In the data rows, 500 means zero.
Here are some points, one per row:
[579,629,414,399,428,393,457,507,667,626,714,524,603,559,444,690,493,390,314,497,595,583,272,354,653,373,406,295,509,467,288,649,420,184,711,469,502,457,607]
[474,553,556,475,542,432,510,501,344,556,507,406,600,263,435,538,892,817,704,737,406,325,527,455,496,536,459,333,588,437,493,418,496,447,410,478,442,528,411]
[394,629,547,301,482,459,357,463,392,491,534,385,501,378,334,509,586,294,333,494,563,514,205,503,722,714,649,553,511,442,339,407,391,442,488,384,617,489,466]
[430,696,545,429,349,425,219,634,419,528,414,451,428,494,449,642,624,622,543,628,499,682,432,399,669,251,387,502,403,579,293,542,365,407,589,460,491,455,515]
[444,663,639,486,550,550,403,568,340,575,625,422,370,590,460,515,474,398,625,509,381,713,532,693,568,453,775,419,800,522,444,738,397,538,572,393,592,391,545]
[570,629,491,400,141,686,603,424,460,472,440,413,486,513,483,368,432,476,501,380,409,678,461,551,674,650,543,653,445,636,372,533,388,365,388,451,732,382,450]
[694,541,457,438,527,295,411,523,499,531,438,423,512,379,489,525,423,437,402,613,370,570,446,346,553,516,454,408,599,681,628,874,702,426,340,328,491,390,509]
[504,413,583,622,425,256,568,401,553,570,353,467,494,518,353,430,379,541,637,883,632,749,323,500,423,430,400,487,570,369,424,460,442,485,484,467,449,465,546]
[678,621,530,404,467,568,576,502,347,553,566,375,441,445,712,623,388,342,783,598,659,675,651,538,613,617,390,412,610,423,343,519,591,307,571,476,565,391,576]
[508,676,598,661,495,530,297,425,596,766,387,432,551,416,531,524,551,418,533,472,525,773,531,587,574,805,462,675,541,635,478,639,625,297,504,528,458,388,608]
[472,573,500,492,246,675,339,374,532,548,552,382,200,404,617,678,579,853,616,572,455,557,412,430,441,416,544,395,452,315,583,564,343,385,447,564,443,439,493]
[633,636,592,522,393,553,555,507,528,474,518,391,650,469,389,509,517,545,494,324,754,608,428,600,674,468,738,491,710,577,579,677,463,482,479,636,221,497,621]
[586,417,545,445,575,576,437,436,478,230,273,325,628,891,743,999,787,543,437,396,393,530,448,467,413,506,406,461,467,515,404,447,439,463,468,418,420,526,491]
[406,469,468,488,413,483,553,475,331,436,516,432,430,444,470,424,485,297,238,541,859,881,788,447,316,377,447,490,375,489,461,436,383,500,472,486,448,401,559]
[733,805,747,406,423,629,408,503,357,458,398,520,408,350,524,436,385,274,412,593,435,373,419,440,505,480,192,458,465,426,359,548,270,504,491,585,345,503,511]
[577,478,533,396,511,515,601,370,544,353,544,444,460,462,520,304,508,661,877,675,658,545,358,445,428,565,449,383,418,675,297,526,393,443,486,465,550,436,509]
[799,464,632,481,519,400,488,452,554,747,463,343,458,440,578,439,586,453,386,552,577,547,565,589,509,669,712,545,512,741,545,558,339,443,776,317,531,453,409]
[658,465,347,570,435,454,413,507,359,596,550,186,455,470,676,399,292,462,427,569,307,628,365,591,687,617,729,531,447,510,348,403,453,377,577,547,309,525,513]
[535,441,612,319,533,478,279,424,426,707,338,590,271,431,443,672,299,335,471,465,502,423,522,658,705,748,696,318,352,347,539,497,426,343,455,454,520,541,491]
[554,562,537,508,266,413,320,615,589,288,403,469,507,261,728,505,339,258,588,494,389,556,338,436,440,484,766,603,753,569,534,309,241,391,523,500,496,498,490]
[491,633,483,430,492,347,397,499,594,657,834,858,746,553,564,535,416,442,528,491,228,684,502,393,434,511,546,385,342,549,568,433,361,530,272,527,531,487,527]
[618,583,461,368,454,492,553,402,533,427,459,420,579,352,480,592,301,428,539,474,474,566,409,410,544,482,481,390,660,531,700,824,438,658,614,426,421,438,451]
[928,770,633,538,382,532,503,570,443,444,462,345,483,540,211,501,331,486,448,515,301,475,479,454,447,424,312,498,398,461,386,458,372,426,650,352,486,542,500]
[542,493,575,471,257,510,306,480,576,737,805,686,736,693,497,383,571,362,562,374,472,477,451,542,439,436,425,368,581,439,372,436,472,358,716,386,465,544,315]
[457,706,506,496,407,396,594,559,464,333,407,585,510,382,586,446,353,514,423,488,702,624,677,639,610,604,565,470,493,356,448,661,346,279,587,419,562,684,247]
[431,690,359,522,445,368,594,446,314,646,392,465,303,487,604,519,729,505,653,610,502,660,413,440,487,525,354,295,444,594,433,555,203,386,664,522,450,554,465]
[532,445,385,434,490,374,478,410,484,434,467,466,439,315,474,466,441,424,392,332,431,491,730,999,716,376,262,362,423,533,412,413,399,479,470,437,508,273,662]
[643,706,262,358,630,618,396,438,402,601,305,487,475,600,467,277,515,420,421,564,501,491,344,488,586,511,554,591,799,511,701,485,432,266,407,424,547,464,515]
[428,501,422,549,371,386,492,405,541,421,446,288,440,586,410,364,505,276,577,344,475,401,514,521,921,629,622,399,361,390,346,603,325,470,360,508,380,621,515]
[591,487,468,508,516,534,422,551,380,480,478,506,516,493,310,511,348,611,814,757,839,451,381,454,467,428,550,560,291,443,548,513,413,426,508,383,465,451,622]
[404,509,551,414,439,537,403,422,450,346,545,359,448,465,499,396,504,217,477,589,443,472,390,458,399,407,451,445,658,850,705,715,459,123,405,291,400,627,533]
[624,669,553,259,571,642,480,324,422,765,341,396,621,418,711,581,510,509,662,591,556,795,535,568,720,221,587,460,447,525,361,548,387,470,596,392,514,622,465]
[514,529,419,472,632,681,792,999,880,713,513,472,438,474,463,465,493,490,498,418,486,484,521,533,397,462,507,494,504,444,377,529,420,464,430,424,554,482,443]
[535,549,480,418,520,402,279,435,630,491,413,399,378,580,457,360,384,320,710,631,589,757,715,403,523,309,370,412,629,385,314,435,590,424,452,486,459,517,415]
[584,447,386,505,525,524,369,472,420,436,406,455,620,433,370,397,330,535,373,615,344,774,686,590,684,647,420,214,539,483,428,511,294,393,636,454,448,558,461]
[547,521,469,473,424,394,475,367,378,778,374,422,424,439,305,637,322,421,469,408,555,439,505,420,405,247,506,668,785,889,551,457,200,278,368,507,497,583,487]
[456,521,480,455,518,514,484,298,524,515,398,491,604,366,286,550,521,350,578,394,414,599,391,530,443,431,417,490,557,527,488,776,499,633,786,698,541,444,381]
[661,410,621,415,326,384,596,515,421,519,421,473,464,476,477,412,548,370,510,522,390,558,425,493,520,405,492,521,397,530,657,684,559,490,640,844,693,563,510]
[505,579,546,358,381,549,292,633,423,541,366,444,451,487,549,316,513,413,483,421,488,560,459,420,416,506,501,446,544,604,625,835,535,606,719,371,274,325,510]
[623,494,609,487,784,534,565,770,597,643,549,517,412,495,438,495,465,323,541,413,512,579,359,346,619,458,401,313,457,531,436,621,183,397,503,616,489,409,562]
[608,605,518,450,529,416,388,471,644,528,437,404,502,439,646,358,576,422,407,576,513,513,454,428,643,427,492,525,529,576,648,531,501,739,597,648,728,666,635]
[440,595,432,503,364,436,582,464,360,532,400,519,384,472,488,492,406,385,480,473,487,536,394,426,555,349,582,313,427,632,629,627,804,678,659,450,386,421,373]
[768,815,661,628,485,466,468,409,396,674,411,359,445,359,552,455,403,393,426,290,607,532,416,405,354,528,459,268,483,519,242,553,429,537,291,556,396,612,446]
[409,530,658,799,554,780,707,581,501,684,492,272,568,411,541,521,384,314,434,522,444,631,297,410,622,429,319,375,517,393,591,427,342,431,547,388,560,501,430]
[752,834,653,476,492,384,582,351,501,485,548,177,481,443,400,391,516,334,404,481,372,533,384,521,342,335,563,370,400,244,489,543,473,336,458,449,540,465,580]
[512,655,512,537,609,510,539,479,446,405,563,621,421,418,593,593,443,459,442,587,499,602,426,580,559,474,471,757,594,460,531,671,654,537,664,576,586,752,642]
[620,432,557,303,470,587,442,496,356,448,552,350,549,432,385,460,487,455,410,675,706,803,533,502,513,374,544,234,498,523,387,509,447,401,372,540,614,530,397]
[544,743,475,461,657,514,311,545,518,441,515,331,664,481,517,529,534,370,595,741,608,669,616,698,539,482,609,471,382,572,453,577,304,281,618,730,373,552,469]
[453,551,439,300,370,764,766,563,746,771,625,545,512,408,546,523,448,300,371,702,369,464,459,477,471,394,503,349,418,541,377,462,527,359,534,493,255,570,593]
[606,698,493,396,342,253,684,498,358,548,368,515,682,689,792,729,541,394,579,521,475,535,390,456,522,380,538,222,480,520,449,536,375,281,597,483,579,400,623]
[474,709,628,488,578,376,507,433,571,493,695,303,407,558,501,550,388,513,500,505,580,525,519,518,643,581,504,576,560,843,527,578,490,604,634,417,484,584,479]
[745,528,437,574,474,702,523,397,414,470,618,449,503,446,482,589,509,329,566,619,404,489,637,432,670,468,632,593,564,681,613,693,440,503,601,538,552,403,351]
[508,521,440,374,539,406,571,358,429,516,386,489,519,375,354,531,476,332,443,554,386,451,473,262,501,622,877,718,603,422,089,455,382,443,624,454,425,394,542]
[424,576,541,408,459,436,459,536,436,534,492,290,536,484,451,474,394,489,488,378,577,422,578,331,535,521,432,408,488,498,681,366,747,492,826,761,703,543,572]
[705,572,371,509,323,564,317,379,640,475,477,473,354,341,578,597,664,402,559,674,784,540,481,440,501,446,469,299,510,482,425,511,324,463,599,417,571,410,539]
[337,794,745,435,328,544,583,391,605,557,379,423,552,615,434,491,379,475,413,834,515,581,667,590,690,622,620,388,619,607,491,617,284,480,542,521,524,373,611]
[604,531,476,505,476,509,433,350,396,678,693,743,816,813,732,452,377,449,385,491,623,403,457,450,490,480,412,521,456,369,534,533,286,515,485,466,455,428,499]
[566,592,481,270,555,490,575,409,413,457,538,449,380,480,424,438,456,498,483,352,412,648,405,359,549,670,528,581,781,561,581,417,249,288,640,544,397,416,581]
[559,454,491,558,356,628,429,490,416,545,447,525,492,465,461,445,501,490,497,465,430,516,562,456,433,528,552,378,624,529,373,674,474,596,702,599,792,931,999]
[582,816,647,688,631,790,448,433,474,435,331,581,560,385,384,461,387,400,534,372,492,529,403,411,479,407,587,199,367,667,428,335,514,326,587,429,542,414,537]
[619,642,446,313,493,473,502,420,515,555,482,372,486,442,316,590,538,321,704,519,531,873,606,537,490,590,463,393,331,356,754,457,275,449,594,359,418,637,608]
[750,676,501,643,284,523,506,621,420,583,516,463,499,564,270,668,591,315,522,691,520,647,619,597,693,616,631,484,652,547,583,529,429,493,446,545,496,462,455]
[759,604,642,437,437,514,635,452,501,423,461,753,364,498,467,473,605,426,507,576,612,771,498,628,791,614,571,425,611,635,528,387,541,395,568,464,326,564,544]
[547,598,352,409,549,559,419,441,465,512,470,462,358,611,382,563,363,387,421,617,510,512,318,591,365,545,515,302,518,666,433,597,602,688,679,780,653,602,413]
[673,665,743,756,819,512,503,382,513,410,495,550,283,503,489,386,513,422,392,513,333,531,502,408,509,311,567,389,424,400,458,509,380,343,617,445,496,429,514]
There is one direction along which these points spread out most. Take the direction at right angles to it along which they spread out most. Go by this last direction. Where along it does each point below lie, from 0 to 99? The average is 50, and the first point in the table lies past the average. One standard deviation of the points above along it is 16.
[752,834,653,476,492,384,582,351,501,485,548,177,481,443,400,391,516,334,404,481,372,533,384,521,342,335,563,370,400,244,489,543,473,336,458,449,540,465,580] 63
[620,432,557,303,470,587,442,496,356,448,552,350,549,432,385,460,487,455,410,675,706,803,533,502,513,374,544,234,498,523,387,509,447,401,372,540,614,530,397] 37
[799,464,632,481,519,400,488,452,554,747,463,343,458,440,578,439,586,453,386,552,577,547,565,589,509,669,712,545,512,741,545,558,339,443,776,317,531,453,409] 37
[759,604,642,437,437,514,635,452,501,423,461,753,364,498,467,473,605,426,507,576,612,771,498,628,791,614,571,425,611,635,528,387,541,395,568,464,326,564,544] 26
[678,621,530,404,467,568,576,502,347,553,566,375,441,445,712,623,388,342,783,598,659,675,651,538,613,617,390,412,610,423,343,519,591,307,571,476,565,391,576] 31
[512,655,512,537,609,510,539,479,446,405,563,621,421,418,593,593,443,459,442,587,499,602,426,580,559,474,471,757,594,460,531,671,654,537,664,576,586,752,642] 62
[618,583,461,368,454,492,553,402,533,427,459,420,579,352,480,592,301,428,539,474,474,566,409,410,544,482,481,390,660,531,700,824,438,658,614,426,421,438,451] 63
[544,743,475,461,657,514,311,545,518,441,515,331,664,481,517,529,534,370,595,741,608,669,616,698,539,482,609,471,382,572,453,577,304,281,618,730,373,552,469] 29
[394,629,547,301,482,459,357,463,392,491,534,385,501,378,334,509,586,294,333,494,563,514,205,503,722,714,649,553,511,442,339,407,391,442,488,384,617,489,466] 33
[508,521,440,374,539,406,571,358,429,516,386,489,519,375,354,531,476,332,443,554,386,451,473,262,501,622,877,718,603,422,089,455,382,443,624,454,425,394,542] 36
[508,676,598,661,495,530,297,425,596,766,387,432,551,416,531,524,551,418,533,472,525,773,531,587,574,805,462,675,541,635,478,639,625,297,504,528,458,388,608] 33
[619,642,446,313,493,473,502,420,515,555,482,372,486,442,316,590,538,321,704,519,531,873,606,537,490,590,463,393,331,356,754,457,275,449,594,359,418,637,608] 32
[409,530,658,799,554,780,707,581,501,684,492,272,568,411,541,521,384,314,434,522,444,631,297,410,622,429,319,375,517,393,591,427,342,431,547,388,560,501,430] 69
